One vector is turned by the same rotation once a tick. Each row is the vector after some number of ticks, and that number follows the row.
The counts run from 0 to 270.
[14.4 -9.3 26.7 -36.7 5.2 12.7 16.9 12.0 0.4 -29.3 -18.7 -8.8 -14.0 8.3 9.5 -16.4 -12.2 -2.6 -13.5 29.4 1.4 -30.0 -0.5 26.6 3.8 14.9 -8.1 15.2 -19.6 -17.6 -25.9 7.7 -6.3 1.4 -11.8 -16.0 -16.5 38.6 5.1 9.7 2.2 1.4 22.2 4.9 -26.4 34.4 32.8 8.6 -43.6 3.8 16.0 -7.4 -9.3 -22.8 9.0 27.0 12.9 -23.6 -3.7 -12.9 17.9 -4.1 -3.4 -9.4]	136
[-13.1 -13.2 0.4 -18.3 -3.4 8.0 16.7 56.7 -14.1 -33.7 -11.9 7.0 -13.6 -9.9 18.1 -20.1 -1.5 10.8 -11.0 15.9 -4.7 -25.2 -13.2 12.5 11.7 14.9 -15.3 -8.6 -32.1 -18.9 6.3 -16.4 -21.9 32.9 17.3 11.0 -12.9 10.3 -22.0 12.4 -3.3 -21.0 7.5 -7.4 -37.8 11.6 -5.5 11.9 -26.2 -4.4 18.9 -10.5 -2.0 -6.8 14.3 33.4 8.4 3.4 -9.1 2.1 9.6 9.5 -17.8 10.7]	159
[-19.9 12.5 9.4 -19.3 9.8 7.1 18.1 5.3 16.8 -17.2 -20.7 8.8 -10.7 29.7 23.4 -23.8 -34.1 0.6 5.6 16.4 13.7 -16.9 -9.5 1.7 -9.2 -6.0 38.5 5.2 -32.0 -11.8 -33.0 6.0 -55.5 -1.5 6.7 4.8 -19.7 19.8 1.3 16.9 -10.6 -0.3 -10.5 1.4 -24.8 4.0 -14.1 -5.5 -17.4 -16.3 24.8 -5.3 -16.1 -17.8 -7.1 19.3 -9.9 8.2 3.1 -1.6 -4.3 14.7 -19.5 -7.7]	7
[-37.8 4.3 3.1 -16.6 4.6 19.1 10.1 4.9 -8.5 -11.2 -30.1 -13.5 -33.4 16.7 22.6 12.2 -17.5 25.5 8.2 2.4 5.2 -28.9 -19.2 -17.8 5.9 -6.4 26.4 -10.8 -24.9 -9.0 -12.9 3.8 -33.5 -2.5 4.4 -11.6 -21.4 10.1 13.3 14.2 -24.9 4.4 13.4 -12.6 -25.0 24.1 -2.3 13.7 -9.6 23.1 18.8 -4.5 -5.2 -12.3 0.5 31.0 1.4 -14.5 -10.5 11.2 20.8 -0.5 -7.5 32.0]	91
[19.2 -2.2 17.6 -12.8 13.1 3.4 25.5 9.6 26.7 -29.6 -23.0 0.5 -7.8 10.7 2.6 -17.5 -24.7 -2.5 -5.2 27.3 9.9 -15.0 -12.9 21.8 3.0 20.7 2.5 29.6 -32.8 -10.5 -30.1 2.5 -28.4 -3.9 -0.9 3.2 -15.3 35.3 -4.1 16.2 10.7 -2.1 6.8 6.6 -31.1 30.1 18.7 7.7 -34.7 -20.9 16.1 2.4 -18.6 -22.5 -6.2 16.9 -5.2 -5.4 3.7 -15.0 4.0 5.6 -8.0 -29.2]	12
[3.5 -12.2 15.0 -14.6 15.8 20.1 11.2 12.2 13.2 -13.6 -4.4 -8.4 -7.2 17.0 13.0 4.0 0.4 5.7 6.4 37.5 -1.7 -3.2 3.7 18.2 -1.3 -9.5 -12.9 16.9 -40.6 -37.5 -1.1 0.4 -11.1 -6.9 6.2 -4.0 2.3 30.7 -1.1 0.8 -24.4 9.8 32.9 37.3 -4.7 7.5 19.2 -2.5 -34.9 2.5 35.0 1.3 -11.1 -29.5 17.0 17.8 19.1 -11.8 -21.6 -3.1 -3.1 -4.4 -12.6 -11.1]	169
[-24.5 10.7 -0.8 -21.7 10.2 4.7 16.8 23.8 -1.1 -15.8 8.1 -18.2 -9.6 6.2 20.1 2.2 -2.8 21.0 10.1 11.6 -4.4 -4.8 -17.8 -2.0 19.3 22.4 0.1 -0.5 -45.0 -20.1 -10.9 -16.2 -22.6 12.0 13.9 -8.5 -23.6 31.2 -10.2 30.2 -29.0 13.0 13.7 -10.3 -6.3 18.4 -7.9 17.4 -31.8 14.0 32.9 -4.2 -11.3 -6.3 -2.1 46.0 4.5 2.4 -23.1 8.2 -6.2 2.2 -12.1 2.5]	88
[-14.7 -1.0 -1.6 -41.5 2.9 30.6 15.7 36.5 -7.3 -21.0 -27.1 0.6 -25.6 13.3 29.4 1.6 -5.2 7.9 -7.2 13.9 -11.4 -18.4 -9.7 -25.5 -4.4 -27.7 -5.3 9.9 -22.4 2.9 6.1 3.0 -30.3 20.6 6.0 6.1 -9.8 -9.9 -6.8 2.1 -29.0 -6.4 0.1 6.0 -27.0 10.4 9.0 -7.3 -10.0 -0.7 11.3 10.2 21.7 -19.7 18.1 7.4 12.1 1.5 1.2 -7.2 24.6 12.1 -17.4 39.0]	249
[15.4 -13.1 9.4 -5.5 14.0 4.0 18.5 10.6 37.6 -34.4 -24.4 -7.5 -3.6 16.7 6.2 -1.1 -23.7 12.5 -0.8 11.8 7.7 -1.0 -12.9 15.2 6.5 10.1 -4.8 29.0 -41.2 -9.2 -19.9 1.6 -25.7 -8.1 9.3 8.2 -9.1 36.4 15.5 18.8 -2.0 3.4 10.3 -0.4 -22.9 30.2 14.9 10.7 -35.9 -11.8 11.9 9.0 -21.9 -34.7 -5.3 17.5 -0.9 -5.8 -17.7 -8.9 -1.2 -1.5 -19.5 -36.8]	99
[-7.1 3.1 7.1 -42.8 1.6 27.6 19.8 25.7 -6.7 -28.9 -5.5 -15.8 -27.6 9.9 28.5 4.2 -2.7 18.4 -6.8 8.2 -19.7 -3.4 -5.6 -18.4 12.4 11.3 -13.2 19.7 -25.5 11.8 -17.8 6.0 -7.8 10.9 1.6 -4.2 -26.0 10.2 7.3 21.1 -24.0 6.3 5.4 -24.2 -17.6 38.7 20.9 12.7 -24.9 15.9 5.0 11.2 3.5 -3.1 -0.6 18.4 8.6 -9.9 -10.7 -0.3 27.2 2.4 -18.0 18.9]	228
[0.3 -12.7 5.7 -13.5 3.7 -6.2 24.3 29.0 -4.3 -19.5 -6.0 -5.5 -5.9 -8.5 6.4 -7.0 -10.9 -3.0 -14.9 32.3 -11.5 -38.9 -15.2 24.0 18.1 26.3 0.9 4.4 -6.1 2.2 16.0 -1.2 -32.9 1.5 -12.2 4.8 -14.4 11.1 -24.7 7.3 -15.3 -29.1 20.6 30.9 -25.0 26.9 9.8 21.7 -31.3 -17.6 30.6 -2.1 -6.8 -20.7 2.3 24.6 6.4 0.7 -2.8 -7.5 15.1 2.6 12.2 6.9]	155
[4.8 -20.6 24.1 -17.5 5.7 24.5 16.3 6.8 0.4 -13.6 -23.7 -1.2 -11.4 9.0 32.9 -10.6 -16.0 -2.3 0.1 46.5 -5.8 -12.0 8.5 23.8 -9.6 4.9 -3.9 22.9 -21.4 -20.1 -12.3 13.7 -9.2 -7.8 -14.7 0.7 -8.5 33.8 -9.9 0.4 -13.6 -7.8 39.7 38.1 -17.7 11.0 28.2 15.0 -25.6 -12.6 17.0 -5.4 -7.8 -26.8 19.0 20.3 21.2 -16.7 0.9 -7.5 17.8 -7.8 -5.2 6.3]	152
[-12.0 -16.1 1.4 -22.8 7.9 34.3 9.0 36.4 0.2 -23.4 -37.9 8.8 -23.1 16.4 23.4 0.1 6.5 12.3 -9.4 15.5 13.0 -16.1 -11.4 -6.5 -9.4 -32.0 -10.9 -7.9 -45.0 -19.6 0.0 2.9 -18.0 15.1 23.4 13.0 6.2 8.1 6.1 2.4 -13.5 -3.1 9.7 0.0 -26.2 3.8 10.8 -8.9 -10.2 2.1 13.5 -1.5 12.9 -30.6 24.6 13.1 13.8 -13.2 -12.1 3.7 11.1 7.2 -32.3 20.9]	163
[6.0 -4.7 2.1 8.9 19.8 7.6 15.1 17.2 39.9 -21.5 -29.8 -3.2 -4.3 15.4 -2.1 6.5 -23.3 10.4 -2.2 14.5 20.9 -10.8 -24.6 4.0 2.9 11.4 -5.7 19.8 -43.4 -22.0 -4.4 -3.3 -35.1 -4.1 14.2 16.6 -0.1 18.6 -2.2 10.4 0.4 -4.8 7.9 16.7 -20.7 16.5 10.9 0.6 -16.7 -13.8 18.9 13.4 -20.3 -33.6 0.8 9.1 -2.9 7.4 -11.2 -12.6 -4.5 6.7 -14.5 -35.2]	203
[0.4 -4.7 2.5 -12.3 19.1 -3.3 16.8 14.4 15.2 -17.4 7.1 -23.2 3.5 6.3 -0.9 17.4 -15.6 16.5 5.2 10.2 -5.4 -19.0 -15.2 -9.6 26.5 10.4 -2.5 22.6 -23.5 -8.9 13.5 0.8 -31.1 -11.4 1.3 -2.4 -16.1 14.4 -9.2 17.9 -34.6 -2.1 17.4 25.8 -6.9 27.2 12.9 8.3 -35.4 -2.2 34.4 14.3 -12.9 -36.1 -17.1 18.8 6.0 12.5 -31.5 2.8 2.9 9.7 1.6 -13.7]	84
[-17.9 -1.3 1.7 4.4 12.8 9.5 18.1 6.9 26.3 -24.6 -37.1 -6.0 -14.4 27.5 4.9 2.9 -40.0 16.1 -4.9 2.8 17.4 -30.3 -29.9 -6.7 -0.6 -14.3 34.0 2.0 -22.4 -3.9 -18.5 5.7 -51.9 -18.5 6.5 4.3 -8.5 7.0 5.9 16.0 -9.0 -5.4 -7.2 0.0 -28.7 19.1 0.9 2.7 -10.9 -9.5 15.6 -2.2 -19.3 -35.9 -10.9 11.1 -8.6 -0.6 -3.9 4.5 4.0 9.4 -12.0 -7.2]	95
[3.7 -7.6 10.6 -26.5 9.5 21.8 20.2 22.5 7.4 -23.8 -16.3 -21.8 -20.1 2.2 26.7 14.6 -4.0 22.1 1.6 11.6 -12.4 11.2 -4.6 -8.1 13.3 32.0 -20.0 29.6 -32.5 2.3 -15.5 3.0 -3.6 5.9 1.3 9.9 -26.2 27.7 9.3 20.8 -23.5 1.6 19.0 -3.8 -11.2 45.0 29.7 28.7 -20.0 9.8 9.0 11.7 -10.5 -12.8 -0.8 23.7 10.7 -3.5 -21.1 -8.9 16.4 -9.1 -12.2 -1.6]	103
[-0.7 -17.2 8.4 -22.7 0.4 -8.0 21.7 23.0 -2.4 -25.1 1.7 -2.3 2.1 -4.1 18.7 -23.3 -9.7 -3.8 -7.1 32.9 -10.9 -29.2 -2.3 32.3 21.1 26.5 -4.3 12.2 -25.7 -14.2 -9.0 -3.3 -24.5 1.7 -6.8 -9.8 -17.5 35.0 -14.7 9.6 -6.3 -11.0 15.2 8.7 -24.5 18.0 8.0 20.8 -50.9 -2.4 28.2 -13.6 -14.4 -11.4 2.2 43.5 10.8 -5.0 -14.1 4.0 2.8 -0.3 -3.6 -11.2]	50
[-6.4 -15.5 3.0 2.6 9.3 -5.5 25.6 28.5 5.9 -13.5 3.5 -11.5 -2.5 1.8 18.9 0.5 -10.3 6.4 3.4 28.9 -8.8 -15.5 -7.1 18.4 19.0 29.6 -6.5 12.9 -30.0 -14.6 15.1 -5.1 -32.5 -3.6 -1.3 7.7 -16.4 23.1 -25.4 10.8 -24.5 -15.7 34.3 31.8 -4.2 9.6 3.4 27.5 -35.2 -17.7 30.7 1.2 -18.5 -26.7 2.5 27.6 11.1 14.1 -20.0 -4.4 1.4 -3.3 -0.9 1.3]	67
[-11.4 15.0 10.2 -53.3 13.7 31.6 18.5 34.4 -11.6 -22.6 -6.5 -0.4 -25.1 17.9 32.1 -4.7 3.6 12.9 -4.8 9.1 -14.6 -5.7 -6.6 -19.0 -8.9 1.6 -16.3 12.3 -35.1 -19.1 -12.8 -4.2 -15.4 21.4 20.3 -0.5 -23.2 10.4 1.9 20.2 -27.4 13.6 -0.4 -11.9 -20.2 23.0 8.6 -6.8 -17.5 16.4 16.7 5.8 12.0 -2.9 10.4 26.2 7.9 2.2 -6.4 -6.8 21.9 12.0 -21.5 24.6]	125
[12.9 -2.7 22.0 -31.2 8.9 19.9 12.8 17.8 -4.8 -16.9 -18.0 -10.2 -15.9 -1.7 1.4 -5.7 1.6 -4.3 -12.2 32.0 -9.3 -29.0 -11.2 16.6 2.6 19.4 -25.2 16.3 -17.9 -22.7 -3.4 2.7 -1.7 11.9 -10.5 -12.1 -15.5 27.4 -4.2 5.7 -0.6 -1.8 20.9 11.5 -30.6 42.1 37.7 5.5 -32.1 4.9 17.8 0.2 5.3 -17.2 18.7 21.7 20.5 -21.5 9.7 -11.9 25.4 -2.6 7.3 7.1]	32
[-15.9 -24.6 -8.7 -14.6 -7.9 -0.3 19.6 43.3 -1.6 -37.6 -18.7 14.0 -14.5 0.7 23.6 -16.8 -12.0 15.8 -11.1 4.5 5.1 -19.9 -10.7 6.3 19.7 -11.9 14.2 -14.6 -29.4 0.9 -4.3 -5.2 -37.2 11.2 19.9 16.8 -10.5 2.8 -3.0 6.0 -12.1 -25.5 -1.6 -16.9 -34.8 -1.9 -15.5 8.9 -30.6 -10.3 15.1 -13.8 -7.0 -18.2 2.2 24.8 2.1 2.5 -18.4 16.4 4.6 17.0 -25.3 11.7]	56
[4.2 -1.9 15.8 -24.4 19.7 18.3 8.7 -5.1 25.7 -25.1 -30.9 -17.1 -25.8 20.1 -6.8 6.0 -20.1 2.3 -6.8 15.9 6.8 -25.5 -14.6 -4.7 3.3 4.4 0.0 21.5 -17.8 -5.9 -18.5 11.2 -13.7 -13.2 -12.4 -20.9 -13.1 19.7 18.0 8.1 -1.6 6.3 13.9 9.6 -25.2 48.2 37.4 2.1 -24.4 4.2 12.8 10.9 -15.2 -39.2 1.5 13.6 8.8 -27.8 -0.9 -11.5 25.7 0.4 2.8 -6.1]	222
[-7.7 -1.6 0.5 -42.5 4.5 13.0 13.4 42.6 -12.2 -31.3 -12.2 2.7 -22.0 -0.1 4.2 -1.0 -2.3 13.0 -22.5 9.4 -15.1 -39.3 -22.0 -14.1 20.3 -6.3 -13.8 -5.0 -11.8 3.6 11.9 -1.3 -26.1 16.7 0.5 -9.8 -15.7 -4.0 -12.0 6.2 -22.0 -17.8 -1.6 -0.9 -31.2 34.5 16.1 0.4 -27.3 8.1 16.0 4.4 12.2 -21.6 5.0 20.3 1.6 -2.0 -4.1 0.2 29.9 16.1 -7.7 31.9]	36
[-15.5 -12.5 1.0 -30.2 1.4 -3.3 13.9 43.6 -9.8 -39.6 2.7 3.1 -7.7 -2.9 2.3 -23.3 -6.6 9.6 -16.1 14.7 -4.6 -36.5 -12.9 11.0 26.3 3.9 -5.2 -9.4 -19.8 -11.3 2.1 -14.2 -31.6 18.2 9.3 -9.1 -16.8 11.7 -17.0 6.7 -7.7 -15.8 -1.7 -8.7 -36.6 15.9 -3.5 5.8 -49.9 3.5 26.8 -11.2 -2.1 -5.4 -2.7 33.1 3.0 1.2 -14.4 2.1 3.1 14.9 -12.7 3.8]	263
[11.2 0.4 6.6 -33.5 5.4 10.8 22.8 44.7 4.4 -34.9 1.1 -1.2 -8.9 -2.1 18.9 -17.9 -3.1 11.9 -9.1 14.4 -18.9 -1.4 -5.7 2.4 14.4 34.0 -27.3 27.5 -33.5 0.2 -15.3 -6.3 -14.2 19.8 5.8 11.5 -32.5 22.0 -8.1 18.4 -14.9 -7.1 0.7 -16.4 -31.7 33.7 14.4 18.8 -33.3 -7.4 3.5 9.7 0.8 -1.1 -1.4 24.5 2.0 4.3 -2.7 -10.5 10.7 9.0 -20.3 -4.2]	17
[13.1 -6.8 10.8 -15.8 20.1 25.0 13.4 19.5 23.7 -20.7 -21.0 -28.2 -17.8 9.2 -0.1 27.6 -5.4 19.0 -2.4 12.4 -3.8 -2.1 -15.0 -13.1 11.1 18.6 -28.7 25.2 -33.8 -11.8 6.6 4.5 -3.7 -3.4 -0.3 4.6 -12.3 22.4 8.5 16.5 -22.5 9.7 27.8 16.1 -12.5 45.8 37.8 10.2 -15.0 11.1 15.0 13.5 2.2 -35.0 6.8 12.7 9.3 -10.9 -13.3 -16.6 19.9 -5.5 2.6 -5.8]	206
[-8.5 -4.4 10.1 3.1 15.1 35.4 10.6 14.3 27.3 -18.4 -57.0 -5.1 -23.3 23.5 14.3 10.1 -15.7 21.1 4.1 14.0 24.7 -10.1 -19.2 -1.6 -14.3 -8.4 4.5 5.1 -41.8 -30.1 -12.9 4.1 -15.2 -1.8 12.1 7.1 3.0 21.6 17.2 9.0 4.0 0.4 14.5 6.2 -26.8 22.2 23.4 2.8 5.9 5.4 7.6 2.0 -10.3 -36.7 20.2 13.9 5.2 -19.9 -4.3 -8.7 9.9 -5.8 -19.4 -5.2]	201
[6.5 -0.6 20.4 -27.3 18.2 8.4 13.1 -10.8 14.3 -13.7 -17.3 -11.4 -15.0 18.1 -1.6 -8.0 -36.5 -11.3 -14.7 33.0 2.8 -47.3 -9.3 7.7 -1.6 -2.9 14.9 13.0 -6.6 -1.3 -11.4 15.9 -26.9 -18.0 -22.9 -20.5 -16.1 17.1 -4.7 5.5 -5.8 -4.3 10.7 28.1 -20.3 34.0 30.5 0.0 -30.9 -10.6 21.8 1.9 -9.1 -38.7 -3.5 11.6 6.0 -11.8 11.8 -7.6 21.1 7.9 3.6 2.5]	134
[8.7 4.8 13.6 -19.3 18.6 23.8 18.0 22.7 16.4 -23.4 -13.1 -17.5 -10.3 7.0 6.0 15.2 4.2 17.4 3.9 12.5 -4.3 1.0 -14.6 -3.6 10.7 26.8 -33.3 29.4 -41.2 -25.0 -0.2 -8.0 -1.9 7.4 3.6 3.7 -19.3 36.6 4.1 21.9 -20.6 11.3 23.2 11.1 -9.7 35.9 25.4 6.6 -23.6 7.3 20.9 16.5 -4.3 -19.0 7.3 19.7 9.9 -7.7 -15.1 -15.9 12.3 -5.2 -9.1 -11.9]	207
